In the data rows, 500 means zero.
Here are some points:
np.array([449, 394, 395, 683, 691, 414, 429, 515])
np.array([532, 458, 304, 598, 554, 469, 431, 481])
np.array([484, 599, 492, 709, 563, 478, 668, 642])
np.array([606, 387, 632, 358, 322, 563, 415, 561])
np.array([569, 610, 329, 459, 509, 392, 471, 381])
np.array([341, 407, 643, 403, 447, 479, 499, 600])
np.array([396, 453, 649, 501, 496, 523, 386, 666])
np.array([560, 420, 291, 597, 441, 491, 445, 449])
np.array([414, 490, 509, 437, 623, 427, 509, 400])
np.array([659, 695, 176, 720, 616, 484, 465, 320])
np.array([511, 564, 214, 600, 884, 244, 371, 380])
np.array([515, 366, 517, 361, 488, 480, 510, 639])
np.array([427, 544, 574, 499, 265, 580, 388, 528])
np.array([762, 498, 36, 761, 722, 335, 574, 319])
np.array([629, 674, 484, 453, 397, 515, 572, 342])
np.array([366, 571, 635, 501, 477, 537, 438, 597])
np.array([732, 650, 487, 402, 468, 637, 493, 394])
np.array([532, 454, 489, 526, 626, 392, 487, 367])
np.array([647, 181, 762, 304, 201, 568, 603, 708])
np.array([491, 599, 512, 541, 341, 423, 468, 524])
np.array([455, 365, 685, 482, 277, 581, 467, 477])
np.array([579, 740, 234, 551, 638, 480, 487, 274])
np.array([485, 448, 676, 395, 339, 457, 520, 656])
np.array([513, 371, 520, 431, 497, 569, 643, 539])
np.array([549, 601, 334, 879, 716, 256, 561, 356])
np.array([556, 602, 458, 577, 396, 517, 484, 394])
np.array([487, 495, 185, 582, 677, 453, 646, 406])
Here are 24 more points, each followed by its number:
np.array([554, 680, 48, 581, 753, 559, 502, 388]) 0
np.array([502, 337, 767, 220, 566, 633, 426, 689]) 1
np.array([552, 639, 719, 317, 265, 496, 546, 417]) 2
np.array([457, 469, 799, 302, 290, 582, 488, 709]) 3
np.array([480, 438, 426, 465, 507, 521, 427, 614]) 4
np.array([419, 513, 848, 357, 437, 634, 449, 771]) 5
np.array([506, 564, 499, 442, 426, 512, 450, 486]) 6
np.array([747, 485, 0, 549, 661, 316, 496, 383]) 7
np.array([484, 496, 621, 471, 454, 460, 561, 624]) 8
np.array([352, 410, 563, 424, 349, 628, 364, 416]) 9
np.array([552, 500, 153, 702, 621, 560, 514, 303]) 10
np.array([426, 498, 315, 574, 621, 430, 437, 497]) 11
np.array([453, 619, 641, 471, 403, 624, 509, 639]) 12
np.array([349, 487, 232, 636, 589, 550, 354, 235]) 13
np.array([389, 415, 731, 369, 429, 659, 537, 578]) 14
np.array([400, 378, 603, 388, 409, 552, 611, 674]) 15
np.array([535, 610, 694, 397, 312, 516, 564, 550]) 16
np.array([494, 442, 701, 488, 355, 446, 446, 497]) 17
np.array([396, 495, 484, 575, 567, 516, 481, 441]) 18
np.array([481, 602, 433, 567, 566, 349, 546, 523]) 19
np.array([501, 505, 636, 520, 426, 635, 490, 501]) 20
np.array([420, 506, 937, 367, 287, 562, 473, 518]) 21
np.array([503, 403, 409, 455, 506, 453, 579, 644]) 22
np.array([381, 529, 279, 729, 701, 463, 512, 411]) 23
Which two of these numbered points are nearest to each point below, ignoring the direction in which the first points spread most? Their numbers follow each, nearest first.
np.array([453, 515, 358, 607, 558, 573, 372, 374]) > 9 18
np.array([688, 435, 577, 446, 373, 405, 484, 458]) > 17 6
np.array([498, 519, 503, 388, 358, 641, 570, 569]) > 0 6
np.array([466, 488, 625, 408, 381, 511, 419, 647]) > 3 6
np.array([465, 440, 763, 462, 257, 710, 569, 558]) > 20 14
np.array([498, 368, 337, 604, 426, 487, 490, 381]) > 10 9
np.array([375, 366, 784, 328, 347, 722, 548, 647]) > 14 18
np.array([437, 494, 148, 657, 592, 297, 487, 441]) > 11 22
np.array([550, 588, 352, 453, 680, 456, 375, 296]) > 6 3
np.array([354, 337, 685, 565, 344, 505, 418, 704]) > 23 11
np.array([418, 514, 721, 431, 340, 689, 430, 532]) > 20 18
np.array([550, 493, 273, 618, 604, 560, 480, 306]) > 10 20
np.array([376, 514, 161, 606, 719, 211, 509, 441]) > 11 22
np.array([672, 553, 211, 740, 733, 396, 435, 449]) > 4 8
np.array([489, 378, 720, 479, 323, 748, 517, 525]) > 20 10
np.array([374, 431, 774, 363, 387, 671, 536, 596]) > 14 18
